One vector is turned by the same rotation once a tick. Each row is the vector after some number of ticks, and that number follows the row.
The counts run from 0 to 499.
[103 114 129 127 120 142 101 117 193 168 136 109  93 108 121 124 132 104
 157 131 101  85 110 184 117 106 132 157 150 149 157 139 172 102 166 124
 169 124 142 125 136  91 160 103 110 146 171 175 105 104]	349
[146 149 116 103 130 168 116 180 160 127  54 141 107 104 155 120 175 124
 102 104 169  94 126 122 142 127 128 143 120 108 156 181 125 119 119 158
  97 117 113 148 190  90 122 167 174 166 133 110 133 132]	490
[157 161 158  85 128 137 126 171 151 138  72 111 112 131 133 121 166 141
 101  73 156 131 146 133 168 117 149 138 130 113 173 144 137 131  95 145
 150 105 127  85 157 127 111 164 167 173 125 134 141 106]	240
[130 125 109 123 163 184 130 181 127 132 100 170 114 128 146 113 158 149
 115 125 147 108 149 135 150 162 143 107 131  93 150 187 133 145 112 169
  81 103 112 143 160 116 135 158 174 138 143  97 125 111]	124
[150 102 144 115 174 155 125 153 151  93 129 168 125 157 130 121 126 147
 100 104 136 139  93 199 153  93  90 120 165 118 164 161 184 113 133 136
 139  93 104 106 143 113 155  76 147  97 117 143  97 117]	482
[150 153 153  75 136 146 112 137 116  93 139 106 129 119 115 101 136 145
 108 103 107 130 129 152 130 144 102 118  95 119 200 142 159  98  95 161
 175 125 127  81 163 109 168 117 187 106 128 118 139 118]	367
[102 152 130 136 137  98  93 122 176 157 103 112 139 116 176 120 147  76
 160  99  79 131 111 158  99 136 132 131 175  96 118 114 115 158 138 169
 161 107 123 130 149  92 186 108 145 104 146 144 138 113]	261
[150  84 177 115 194 178 112 139 115 130 145 120 103 126 113  97 153 130
 146 113  65 126 112 172 142 140  96 134 156 129 183 111 153 138 137 167
 151  94 134 115 144 112 163 104 115 143 129 117 112 124]	119
[145 139 148  79 111 110 106 142 159 133 110  81 102 130 141 111 170 129
 121  58 107  96 122 127  99 117 118 144 145 125 174 122 131 104  88 157
 184 120 147 121 158  94 150  96 136 137 143 114 137 118]	160
[143 149 129  84 165 158 107 167 187 111 135 126 120 175 149  81 178 126
 111 119 102 104 127 165 149 114 115 173 148 103 158 147 114 113 103 164
 143  94 119  92 131 133 138 131 159 138 109 123 135 118]	162
[120 109 188 162 184 164 113 114 141 144 112 144  95 123 128  87 141 110
 169 130 137 147 144 155 147 123 156 111 163 111 131 119 195 138 142 137
 140  83 102 104 101  88 114 152 125 141 151 146 138  99]	65
[111 122 123 144 111 117 119 169 124 159  77 139  87 123 121 134 143 142
 162 118 156 116 160 117 124 159 145  94 104 123 143 188 147 136 131 153
 124 114 119 153 169  80 140 132 168 146 204 108 125  86]	256
[146 138 163 106 188 145 150 155 139 159  80 152  85 100 138 129 105 137
 149 146  99 137 118 143 173 171 167 122 139 118  91 141 164 163 150 156
 102 140 137 152 136  85 128 153 135 134 138 134 116  86]	227
[140 122 153  91 161 141 128 143 101 156  88 136 105 104 141 117 110 161
 142 105 158 118 157 140 158 158 183  94 122 109 189 148 208 131 140 140
 148 110 134 118 150  82 107 122 155 136 152 121 124 138]	356
[109 148 120 134 109 107 118 108 181 157  96  96 132 101 165 155 122  87
 136  63 114 118 124 153  92 119 128 119 155  89 145 136 159 134 131 145
 171 114 117 145 150  72 171 104 140 109 166 137 144 111]	391
[151 169 141  82 121 125 140 149 143 133  66  72  93 131 129 149 164 161
  73  78 122 112 131 121 122 111 135 141 130 133 161 157 143 104  77 153
 162 107 148 120 162 112 159 141 138 151 138 112 119  90]	448
[141 120 143 113 184 175 134 131 144  79 157 129 118 161 136  77 142 124
 153 114 124 102  93 193 158 127 121 110 189 122 166 115 135 146 135 161
 150 107 121 108 110 129 130 114 118 104 146 142 128  72]	323
[122 149 149 153 149 161 124 148 192 171  94 135  94 122  96 140 148 125
 105 152 123 144 144 165 155 115 142 152 103 124 119 170 158 128 128 142
 123 120 114 105 133 129 131 174 162 191 148 165 131  69]	139
[117 110 122 127 136 109 104 121 182 135 138 124 125 141 171 115 122  72
 189  90 114 133 113 175 106 118 118 121 160  97 131 108 166 155 144 171
 174 110  99 135 131  77 151  84 136  99 163 134 158 122]	103
[ 82 136 125 119 152 124 123 134 196 143 177 121 108 155 143  81 152 108
 152 164  73 102 121 161 123 150 131 163 165 102 128 147 127 116 120 146
 141 121 140 109 107 125 160 116 150 104 145 145 120  65]	423
[144 129 154 147 167 172 152 151 142  89 108 150 114 108 148 107 125  96
 129 117 144 139 104 127 152 129 119 105 134  93 118 135 162 173 120 182
 102 129  83 158 140  69 134 148 155 107 154 127 126  60]	154
[155 145 181 117 195 159 131 139 140 141  64 118  65 108 157 129 122 139
 145 116  85 122 101 147 153 132 154 137 170 114 109 118 153 151 149 153
 125 109 149 158 144  75 130 140 101 152 136 115 113 115]	69
[ 96 148 148 152  98  96 118 148 113 165  70 130 143  96 146 125 149 101
 144  81 147 153 123 121 130 155 147  88 141  94 138 161 121 149 121 140
 145 123 123 114 163  83 149 129 182 105 165 150 130 109]	52
[ 98 109 156 152 133 129 120 168 152 170  91 142  85  90 144  86 167  88
 154 122  94 121 121  88 148 165 133 142 167  97 114 156 108 139 132 136
 105 130 162 150 161  78 150 132 152 134 150 132  91 110]	461
[111 131 165 146 137 137 149 149 169 171 122 106  77 135  96 108 153 105
 157 144 106 145 154 145 152 138 144 143 101 127 118 133 159 152 127 166
 144 107 137 103 135 111 132 161 149 182 184 171 157  55]	138
[102 146 129 146 139 132 146 116 176 157 123  95 101 123 129 109 152 121
 125 140  73  86 141 131 107 161 154 152 152 116 102 161 138 134 117 172
 134 111 133 155 115 124 172 147 129 124 187 120 125  39]	215
[109 124 137 139 152 166 126 144 166 157  98 156 147 109 147 116 132  78
 147 116 112 174 134 181 153 150 122 109 126  95 129 129 144 188 148 185
 111 112  84 110 144 120 139 155 181 145 149 148 171 114]	181
[113 141 156 144 169 159 102 154 151 163 100 161 108 158  89 121 174 138
 132 167 138 132 142 194 151 134 124 111 102 145 137 173 151 124 139 143
 127  86 105  80 135 139 144 156 161 170 141 131 142  94]	297
[132 154 179 142 170 152 119 101 163 123 103 100  96  90 151  79 123 105
 138 111 113 128 155 100 118 146 168 148 142  91 133 115 181 138 113 160
 150 125  96 139 114  78 126 172 152 122 159 125 163  95]	315
[144  99 158 122 139 135 116 144 120 106 133 150 103 139 132 100 130 149
 139  89 162 125 117 156 138 107 112 103 164 118 179 154 197 100 123 112
 168  96 118 117 139  87 138  70 141  91 153 145  94 132]	483
[124 139 111 122 162 140  96 167 174 100 127 141 103 163 144 116 151 128
 166 144 102 102 113 173 104 141  97 128 131 110 105 162 130 135 135 196
 129 109  94 148 169 108 178 113 145 105 158  79 143 108]	335
[151 133 177 163 184 178 124 116 139  89  89 134  83 100 134  94 153 120
 121 136 124 114  88 148 139 120 117 127 184 112 115 146 160 120 116 133
 107 103 112 161 119  80 150 144 110  99 142 126  98  81]	404
[134 157 114  68 115 116 123 150 199 119 114 120 114 135 129 121 123 141
 104 117 129 108 103 175 154  88 123 145 141 122 159 165 157  82 129 119
 164 132 146  85 144 107 135 100 151 133 122 176 121 107]	190
[131 183 122 115 125 108  89 144 143  70  86 129 129 155 156 120 170 137
 128 113 147 108 116 158  98 114 107  97 133 116 132 169 117 106 114 159
 151 105 100 126 161  87 176 120 157  82 142 103 150  99]	494
[143 117 168 130 179 201 136 155  93 141  78 136 112  90 119 122 157 154
  84 126 104 149 128 155 159 165 120 112 112 132 174 174 153 127 122 151
 118 114 141 129 173 117 153 140 156 150 136 118  97 117]	328
[107 119 164 164 180 160 132 132 155 170  77 145  99 113 132 131 153 101
 132 106 103 161 127 162 143 135 153 123 177  99 111 134 168 177 131 147
 113  81 105 136 127  93 139 137 134 133 137 161 111 126]	431
[135 118 115 101 118 146 121 169 108 111 100 148 136 106 146  96 130 118
 148  82 185  94 132 137 157 150 147  79 151 101 192 155 128 149 135 162
 120 116 119 112 170  91 120 138 174  96 173 131 139  91]	283
